(in the rows, 128 means zero)
Which row each row swaps with, under one turn or mirror
The rows were stretched afterwards, more along some directions than others.
K434: [ 82 128 134 113 154 104 137 134 148 113 163 131  71 169 143 192 118  81
 116 156 139]
K226: [ 88 132 112 110 158 106 136 143 148  98 156 132  72 155 126 172 114  99
 119 147 141]
K720: [ 99 109 116 122 158 106 180 111 110 114 154 120  98 121 142 144 141 101
 111 127 141]
K910: [128 124 132 108 124 132 158 141 116 166 121 131 112 143 124 133 102 105
 134 113 114]
K290: [135 114 120 100 120 138 174 133 118 151 116 137 121 129 121 129 123 111
 123 122 116]
K520: [ 99 151 105  74 138 122 167 137 106 119 141 162 110 157 138 133  96  71
 108 114 133]
K609: [ 82 150 109  82 141 108 154 140 106 115 154 155  96 159 136 143  97  60
 109 119 136]
K190: [107 131 147 132 128 104 131 122 166 148 147 123 107 153 129 176 134 107
 132 163 123]
K297: [130 145 133 122 111 106 124 122 132 151 152 136 112 162 131 137 112  72
 112 121 123]
K958: [ 79 118 136 119 167  99 129 121 138  88 172 115  72 163 138 173 113  80
 124 142 138]
K748: [ 87 121 127 117 150  96 136 125 151  99 174 121  72 163 140 181 117  83
 118 156 140]
K243: [100 128 150 131 125 108 133 116 159 141 147 122 103 165 133 192 133  89
 140 154 122]
K889: [128 138 127 111 107 111 140 117 128 150 152 150 118 157 135 134 123  63
 103 124 126]
K549: [ 90 148  98  78 151 121 148 146 107 108 149 156 103 151 131 136  95  73
 106 106 137]
K185: [ 95 127 126 112 139 115 145 129 168  98 163 131  71 158 138 177 120  89
 128 144 131]
K916: [104 117 118 122 149 111 169 125  96 122 168 128  90 119 134 129 128 105
 108 127 133]
K295: [107 113 134 128 145 118 168 114 106 119 177 119  94 127 135 149 129 106
 124 127 131]
K64: [131 145 120 112  99 109 126 122 132 137 143 141 119 159 127 133 118  81
 105 113 129]
K274: [100 124 148 129 128 106 152 118 151 144 133 129 113 160 127 187 132 106
 126 169 136]
K444: [ 92 127 142 119 132 125 129 121 167 149 155 115 103 149 133 189 131  89
 129 146 113]
K353: [110 122 111 111 157 123 168 123 102 116 170 118 106 119 144 129 136  94
 106 115 132]
K381: [135 127 126 106 132 134 155 139 116 156 129 116 115 149 123 133 108  84
 125 105 111]
K538: [136 149 125 118 100 111 142 118 129 135 146 137 113 159 131 128 113  73
 107 115 124]
K993: [104 114 131 128 145 105 180 115 102 125 159 120  93 120 147 136 135  99
 120 149 137]
K408: [124 120 121  97 112 130 180 132 122 170 126 128 121 146 128 156 114  90
 121 107 117]
K379: [ 87 146 112  86 134 131 164 145 107 106 136 153 104 158 135 135  95  64
 112 109 141]
K838: [128 118 139 106 127 143 166 140 116 162 134 133 105 152 115 153 103  97
 138 112 109]
K383: [ 98 133 117 119 155 128 121 134 162 101 158 126  77 158 138 174 124  93
 123 141 146]
K33: [ 89 122 115 110 150 106 135 123 145  93 161 129  81 164 131 184 121  90
 122 142 139]
K833: [ 91 144 104  84 140 114 155 138 105 104 141 153 111 153 136 132  98  68
 108 112 147]
K208: [ 97 126 145 124 140 117 134 113 158 137 150 118 110 159 119 175 131  88
 125 159 120]
K676: [111 124 145 124 131 137 128 134 156 149 137 135 109 153 124 178 140 100
 123 134 119]
K646: [122 138 126 117 104 114 129 122 125 148 153 141 120 161 134 133 111  73
 100 111 126]
K14: [103 129 142 123 117 119 131 126 170 119 142 118 110 153 124 174 131 103
 123 139 121]
K322: [103 119 120 126 162 106 153 112 107 119 172 108  84 126 136 146 133  92
 119 126 134]
K108: [101 117 117 118 135 101 179 113 110 120 169 111  94 134 150 154 125  87
 112 121 141]
K424: [131 122 120  98 138 139 149 131 125 164 125 128 113 143 121 146 117  99
 133 108 112]
K320: [121 125 118  92 118 134 176 123 123 154 130 126 109 152 119 161 118  81
 133 109 102]
K474: [126 138 121 119 100 103 138 117 124 144 143 144 124 156 131 131 122  84
 105 123 131]
K668: [131 108 125 112 127 127 154 129 127 168 125 123 112 137 124 159 122 102
 125 110 122]
K22: [ 83 146 108  90 139 120 149 147 105 116 150 151 100 161 138 138  87  62
 105 103 139]
K267: [101 130 141 122 120 125 142 134 162 143 134 127 118 148 124 181 136 105
 126 149 126]
K272: [100 112 123 131 154 107 155 126 102 119 170 109  84 121 135 152 124 113
 123 128 130]
K459: [101 128 146 127 117 125 137 125 150 133 132 128 119 155 130 179 134  98
 127 144 124]
K564: [126 143 124 115 105 104 123 117 129 142 144 134 115 157 127 136 120  73
 102 120 128]
K769: [ 87 119 128 112 147 104 134 119 141  91 171 128  74 170 142 179 113  73
 118 146 132]
K897: [ 90 106 124 115 160 102 170 114 110 130 169 115  87 124 147 162 129  88
 121 128 134]
K443: [128 114 132 108 137 121 165 125 132 169 121 130 104 155 139 154 116  88
 133 121 118]
K770: [ 86 149 101  76 144 117 143 139 114 110 148 153  98 152 139 140 101  64
 106 109 137]
K568: [125 115 133 112 129 130 149 138 119 168 134 121 107 140 120 155 109 110
 138 118 103]
K2: [ 92 123 115 122 149 111 118 130 148 103 155 109  78 158 130 185 114  95
 112 138 146]
K436: [129 132 132 117 101 116 145 107 127 142 155 144 122 159 135 131 128  73
 100 128 127]
K473: [ 84 146 106  87 140 107 156 143 106 114 147 155  94 162 139 139  92  63
 115 117 139]
K321: [111 120 118 125 136  98 166  97 112 116 163 106  98 140 151 161 136  98
 124 131 143]

K297 is swapped with K549
K838 is swapped with K295
K993 is swapped with K290
K381 is swapped with K353
K267 is swapped with K748
K473 is swapped with K474

